Rotation paths and how fast each direction turns (deg/step):
Each turn is a multiple of 5 degrees from 10 to 175, or 0.
Each row of a path follows its step; steps can be skipped.

step 0: -1.79  0.38  -0.13  -1.84  -1.11  -2.43  0.62  1.22  -1.20  1.08  1.34  -0.70  -2.06  0.57  0.15  -1.99  -0.45  0.26  2.13  -1.74  -1.26  0.93  -0.75  -0.95  -0.23  -0.53  0.82  0.00  -1.39  -0.62  0.55  0.72  0.02  0.22  -0.65  0.04  -2.36  1.22  -3.03  -0.88  0.69  1.70  -1.72  2.43  1.81
step 1: 0.41  0.54  -1.33  1.90  -0.15  -1.05  -0.21  1.88  1.64  3.72  0.83  1.15  -0.94  -1.42  -0.55  -0.53  -1.02  -0.03  0.50  -2.47  -0.96  -0.96  -0.01  2.68  1.28  0.67  -1.67  -1.12  0.19  -0.15  1.46  0.15  1.14  1.50  -0.25  1.76  0.50  0.97  -0.46  0.61  -0.37  0.26  -2.71  1.29  0.63
step 2: -2.15  -0.23  -0.06  1.26  0.39  -0.67  -0.29  -0.88  -0.44  0.41  1.63  2.26  -0.07  -1.95  -0.66  0.21  1.45  -0.57  -0.23  -1.79  -1.06  -1.34  -2.26  -1.51  1.68  1.53  1.76  -0.65  0.84  1.01  0.91  -2.89  -0.98  0.18  -0.15  0.34  -0.31  1.95  -1.41  1.31  0.51  2.08  0.00  2.62  -0.49
step 3: -1.59  -2.43  0.49  0.48  0.01  0.74  -0.66  -0.32  -1.65  1.87  1.08  -0.34  0.05  -1.07  -0.59  1.04  -0.46  -1.52  0.82  -0.75  -1.64  0.70  -0.66  1.15  -0.84  -0.43  0.65  1.65  -0.23  -0.57  0.34  0.10  -0.18  1.13  0.08  2.11  1.55  0.84  -3.16  -0.44  -0.21  -0.32  0.30  2.43  4.19
step 6: -0.67  -2.05  0.63  1.07  -2.44  -0.05  -1.32  0.39  0.19  2.79  2.12  -1.83  -1.64  -1.58  2.64  -1.01  -0.37  -0.91  -0.08  -2.06  -0.34  1.88  0.19  -0.28  1.11  0.14  -0.02  -0.75  -0.67  0.32  1.41  -3.34  -0.74  -0.55  -0.85  0.78  0.08  0.47  -1.05  0.11  0.60  0.62  -1.31  1.46  0.95
step 7: -1.37  -1.37  -1.36  0.45  0.52  0.20  -0.42  -0.18  -1.66  -0.03  0.74  1.17  -2.45  -0.02  -1.09  0.82  0.23  -1.64  0.33  -0.45  0.24  -0.04  2.35  0.12  -0.36  -0.34  0.07  -2.34  0.19  -0.18  0.32  -0.54  0.81  2.45  -0.79  1.98  0.59  1.55  -3.01  1.38  -1.34  2.17  -2.73  1.76  -0.60
step 9: -2.02  0.67  0.30  -0.70  1.68  -0.84  1.70  -0.99  -1.37  1.61  -0.58  -0.52  -1.74  -0.17  1.15  -1.44  -0.43  0.62  0.96  -0.94  -2.21  0.28  -0.23  1.15  -0.76  0.95  1.57  0.85  -1.05  -0.76  2.88  -1.71  0.28  0.03  0.45  -0.01  -0.83  -0.75  -1.92  0.44  0.90  1.47  -2.59  2.27  1.97
step 10: -1.01  0.45  -1.16  0.21  -2.04  -2.59  -2.55  -0.27  -0.06  1.92  0.54  0.40  0.30  -0.34  -1.15  -1.26  -0.40  1.20  1.22  -1.40  0.02  -1.48  0.19  2.01  -0.32  -0.56  -2.45  -1.41  0.36  -0.35  1.67  -1.15  0.90  -0.98  -0.72  1.72  2.06  1.33  -1.18  0.28  -1.00  1.40  -1.03  2.65  1.18
step 11: -1.38  -0.61  -1.46  1.40  1.17  -1.73  -0.12  0.15  -0.82  0.94  1.42  -0.37  -0.38  -2.85  1.06  1.40  0.04  0.11  0.54  -2.84  0.43  -0.31  -1.98  0.60  0.87  0.51  1.48  -0.73  0.34  -0.13  -0.04  -1.62  -0.17  0.73  -1.47  1.07  -1.53  0.83  -1.98  3.38  -1.17  2.44  1.13  -0.16  0.61
step 12: -1.28  -2.21  1.95  0.98  1.49  -1.15  -0.90  -1.96  -1.29  0.98  0.98  -0.02  -1.33  -1.34  -0.83  -2.16  1.04  -1.07  0.42  -1.84  -1.06  1.80  -0.88  -0.15  0.57  -0.10  -0.45  0.09  -0.22  -1.26  -1.15  -0.03  -0.86  1.89  0.57  1.09  1.86  0.33  -1.19  1.43  -0.16  -1.20  -1.73  2.54  2.61
Speeds:
-0.95  -0.06  -0.04  0.13  0.03  0.14  -0.16  0.53  0.21  -0.26  0.23  -0.05  -0.12  0.18  0.65  0.06  -0.26  0.35  0.07  0.04  0.27  -0.01  -0.15  0.27  0.85  -0.15  -0.13  0.87  -0.43  0.08  -0.69  0.00  0.07  0.28  -0.23  0.19  -0.23  -0.66  -0.43  -0.41  0.44  0.48  0.67  -0.14  0.37 : 130
-0.04  0.24  -0.20  -1.03  0.30  -0.92  -0.44  0.39  0.27  0.46  0.20  -0.70  -0.18  0.16  0.30  -0.27  -0.42  -0.07  0.23  -0.91  0.45  0.02  0.12  0.38  -0.12  -0.16  0.18  0.03  -0.15  0.23  -0.21  0.20  -0.02  -0.57  -0.37  -0.59  0.24  0.28  0.27  0.14  -0.34  0.05  0.16  -0.16  -0.36 : 70
0.70  0.12  -0.06  0.07  -0.43  0.46  -0.13  0.07  0.04  0.15  0.37  -0.20  0.22  -0.19  0.29  -0.49  0.16  -0.07  -0.39  -0.55  -0.03  -0.10  -0.29  -0.46  -0.17  -0.53  0.31  0.14  0.17  0.40  0.13  -0.37  0.29  -0.56  0.00  0.71  -0.38  -0.34  0.82  0.38  0.70  0.91  0.20  -0.17  0.00 : 160
0.22  0.23  0.37  -0.18  0.18  -0.12  0.40  0.58  0.45  -0.25  -0.10  0.39  0.27  0.22  0.16  -1.15  0.03  0.29  0.06  0.03  -0.38  0.14  0.12  -0.04  0.07  -0.13  0.18  0.28  -0.13  -0.71  0.29  1.00  0.43  0.10  0.16  -0.56  -0.49  -0.41  0.17  0.36  0.06  -0.09  -0.57  0.30  0.48 : 85
0.29  0.63  -0.18  -0.09  -0.67  0.06  -0.43  -0.25  -0.20  -1.06  0.31  -0.03  0.19  0.08  -0.54  -0.22  -0.34  0.16  0.23  0.05  0.62  0.17  -0.32  -0.15  0.15  -0.19  0.31  0.05  0.49  0.16  -0.10  0.57  0.01  -0.33  -0.14  0.06  0.04  0.51  -0.57  -0.32  0.10  0.01  0.29  1.09  0.03 : 140
-0.40  -0.51  -0.21  -0.65  -0.36  0.05  -0.31  0.37  -0.06  -0.07  -0.09  -0.18  -0.02  -0.53  -0.10  0.46  0.14  0.77  -0.23  0.12  -0.35  -0.24  0.56  -0.08  -0.25  -0.42  -0.29  -0.55  0.18  -0.30  -0.01  0.59  0.82  -0.26  -0.54  0.60  -0.52  0.51  -0.24  -0.28  0.23  -0.13  -0.22  -0.42  0.11 : 110

step 1: -0.23  1.62  -0.29  -0.22  -1.16  -0.90  0.37  0.43  -0.11  -1.05  -0.11  0.85  0.15  -0.51  -2.51  -0.07  -0.81  1.68  -3.09  -0.13  -0.77  -1.18  -0.03  -0.73  -0.21  2.23  0.80  -0.40  -0.51  0.92  -1.45  0.39  -1.23  -1.54  -0.92  0.72  -2.45  -0.83  -2.15  1.27  0.63  0.14  -0.32  -1.84  -1.76
step 2: 0.59  0.66  -1.64  2.00  -0.06  -0.14  -0.37  0.36  -1.72  -0.02  -0.59  -1.18  -2.57  0.97  -1.01  -0.07  -0.95  0.24  -0.21  0.62  -1.33  -2.01  -0.22  -0.05  2.61  0.37  1.77  -1.19  1.04  -0.37  -1.45  0.52  -1.43  -1.28  -0.71  0.66  -0.32  0.24  0.89  -0.61  0.32  -0.68  -1.65  2.74  1.12
step 3: 0.46  0.25  1.47  -0.17  -0.20  -1.03  -0.49  -0.29  -1.62  0.32  0.84  -0.67  -1.45  2.02  0.34  -0.04  0.31  -0.37  -0.60  1.48  -1.25  -2.53  -0.23  1.74  -1.30  -2.34  0.24  0.64  -0.89  -2.02  0.08  -1.35  -0.21  0.26  1.27  1.57  -0.10  -1.53  -0.55  0.73  3.35  0.83  0.19  -0.39  1.38
step 4: 1.40  -0.04  0.92  -1.21  -0.39  -0.37  0.63  -0.32  0.67  -2.28  -2.22  -1.01  0.49  1.05  -0.51  0.82  0.09  0.93  -1.67  -0.96  -1.88  0.20  0.08  0.67  -0.58  -0.11  1.48  0.58  1.94  1.12  -1.95  0.19  0.98  -0.21  -0.15  1.98  -1.92  0.82  -0.84  1.35  1.00  -1.29  1.05  -2.53  1.25
step 5: 0.40  2.01  -0.18  -0.38  -0.08  -1.03  -1.49  1.31  0.52  -2.25  -0.65  0.81  -0.13  0.24  -0.36  0.57  -1.38  0.27  0.27  -0.70  -0.14  -1.00  0.88  -1.13  1.53  -2.38  0.16  -0.27  1.41  0.63  -1.54  1.32  -2.86  -0.10  -0.89  -0.98  -0.67  -0.32  -0.50  -0.04  0.42  -0.07  -3.60  0.22  1.30
step 7: 2.07  -0.01  -0.28  -0.02  -0.14  -0.44  2.44  0.22  -0.19  -0.66  -0.04  0.01  -0.90  1.69  0.30  -0.68  0.86  3.01  -1.52  1.35  -2.47  -0.05  -1.69  0.45  -0.13  1.55  1.31  -2.10  0.55  -0.87  -1.10  -1.57  -1.45  -0.76  -0.38  1.33  -0.84  0.60  -0.44  0.89  1.05  -1.60  -0.07  0.35  0.78
step 8: 0.50  0.52  0.50  0.60  -0.57  -1.79  -2.66  0.80  1.75  -0.21  0.63  1.56  -0.68  -0.09  -1.12  1.86  -0.13  0.76  -0.93  0.14  -0.78  -4.33  0.17  0.79  -0.63  -0.47  0.60  1.06  0.86  -0.30  -1.76  -0.08  -0.28  -1.88  -0.25  0.93  -1.28  0.30  -0.23  -0.82  1.51  -0.08  -0.96  0.75  1.35
step 9: 1.22  1.46  -0.86  0.17  -0.39  0.44  -1.65  -1.75  -2.90  -1.88  -1.32  -1.30  -0.32  0.90  -1.62  -0.38  -1.10  -1.61  -0.91  -0.18  -1.09  -1.22  0.04  0.37  0.55  -2.83  2.01  -0.32  0.77  0.57  0.34  1.28  -0.04  -1.41  0.43  0.74  -1.31  -1.18  0.01  0.54  0.70  0.55  1.41  -1.51  0.46
step 10: -0.16  0.35  1.18  -1.02  0.49  -0.61  1.56  1.11  -0.36  -0.95  -2.13  -1.21  0.26  2.47  -0.89  -1.57  -0.85  0.00  -1.57  1.51  -0.20  0.65  -0.27  -0.15  0.34  -0.10  0.46  -0.78  1.14  -1.32  -1.92  0.02  -1.34  0.93  -0.63  0.42  0.47  -0.64  -1.22  2.29  2.09  0.59  -2.60  -0.85  1.62
step 11: -1.07  0.26  1.05  -0.81  0.87  -0.27  1.28  0.78  1.36  -1.19  0.53  -1.62  -2.19  -0.80  1.39  1.10  -0.75  1.63  -0.22  -0.46  -0.62  -1.69  1.93  0.34  0.11  -0.55  0.16  0.70  -0.37  1.56  -1.58  -0.74  -1.99  -0.64  -0.97  2.12  -2.01  -0.69  -0.70  -1.59  0.83  -0.64  -0.61  0.00  2.35
Speeds:
0.09  0.28  -0.51  0.11  -0.26  -0.47  -0.29  0.03  -0.15  0.27  -0.02  0.34  -0.29  -0.33  -0.19  -0.05  -0.07  -0.17  -0.47  0.51  -0.82  -0.17  0.22  0.71  0.44  0.16  -0.18  -0.36  -0.53  -0.26  -0.65  -1.08  0.28  0.11  -0.13  -0.24  0.18  0.23  0.48  -0.45  -0.48  0.03  0.19  -0.15  -0.48 : 65
-0.01  0.00  0.40  -0.04  -0.69  -0.61  0.86  0.52  0.32  -0.49  0.50  -0.14  0.23  -0.83  0.11  0.44  -0.05  0.40  0.16  0.69  -0.54  -0.10  0.26  0.29  -0.43  0.11  -0.09  0.20  0.56  0.12  0.22  0.14  0.37  -0.07  -0.03  -0.56  -0.17  0.08  -0.36  0.03  -0.08  -0.03  0.55  -0.03  0.44 : 100
-0.29  -0.20  0.52  -0.04  -0.01  -0.31  0.42  -0.06  -0.02  -0.75  -0.28  -0.25  0.06  0.05  -0.17  0.03  0.35  -0.26  0.59  -0.31  -0.08  0.01  0.28  -0.38  -0.11  -0.52  -0.73  -0.64  -0.18  0.20  -0.13  -0.13  -0.19  0.86  -0.53  0.25  0.07  0.28  -0.16  -0.82  -0.09  -0.44  -0.36  -0.72  -0.35 : 60
-0.03  0.51  0.13  0.13  -0.21  -0.06  0.07  0.43  0.15  0.16  -0.29  0.84  0.47  0.32  0.30  0.25  0.50  0.18  -0.50  0.56  -0.15  -0.64  0.26  -0.47  -0.28  0.06  -0.64  0.06  -0.53  -0.29  0.31  0.49  0.02  0.31  0.14  -0.21  0.51  -0.42  0.21  0.43  0.45  0.43  -0.70  -0.27  -0.29 : 155
0.31  -0.29  -0.33  -0.07  0.08  -0.51  -0.65  0.01  -0.09  0.01  -0.37  0.48  0.38  -0.12  -0.80  0.57  0.13  -0.02  0.14  -0.33  -0.36  0.37  -0.57  0.32  -0.74  -0.23  0.17  0.48  -0.27  0.54  0.34  0.27  -0.11  -0.10  -0.68  -0.41  -0.53  -0.18  0.31  0.19  -0.51  -0.01  -0.40  -0.41  0.17 : 90
0.59  -0.80  0.35  0.46  0.05  -0.23  0.41  -0.22  -0.48  0.57  0.30  0.37  0.08  0.02  -0.71  -0.18  0.05  -0.14  -0.54  -0.01  0.09  -0.68  -0.03  0.12  -0.01  -0.02  0.07  -0.05  0.51  -0.14  0.28  0.57  -0.23  -0.29  -0.70  0.16  0.38  0.43  0.09  -0.55  0.50  0.05  0.42  0.17  -0.56 : 60
0.00  0.76  -0.23  0.03  0.02  -0.21  0.08  -0.17  0.33  -0.48  -0.03  -0.14  0.14  -0.45  0.06  -0.50  -0.45  -0.78  -0.68  0.29  0.70  0.55  0.03  -0.36  0.16  -0.40  0.11  0.33  0.30  -0.26  -0.37  0.45  -0.23  -0.32  -0.55  -0.48  -0.04  0.43  -0.03  0.20  -0.11  0.47  -0.01  -0.73  -0.38 : 80
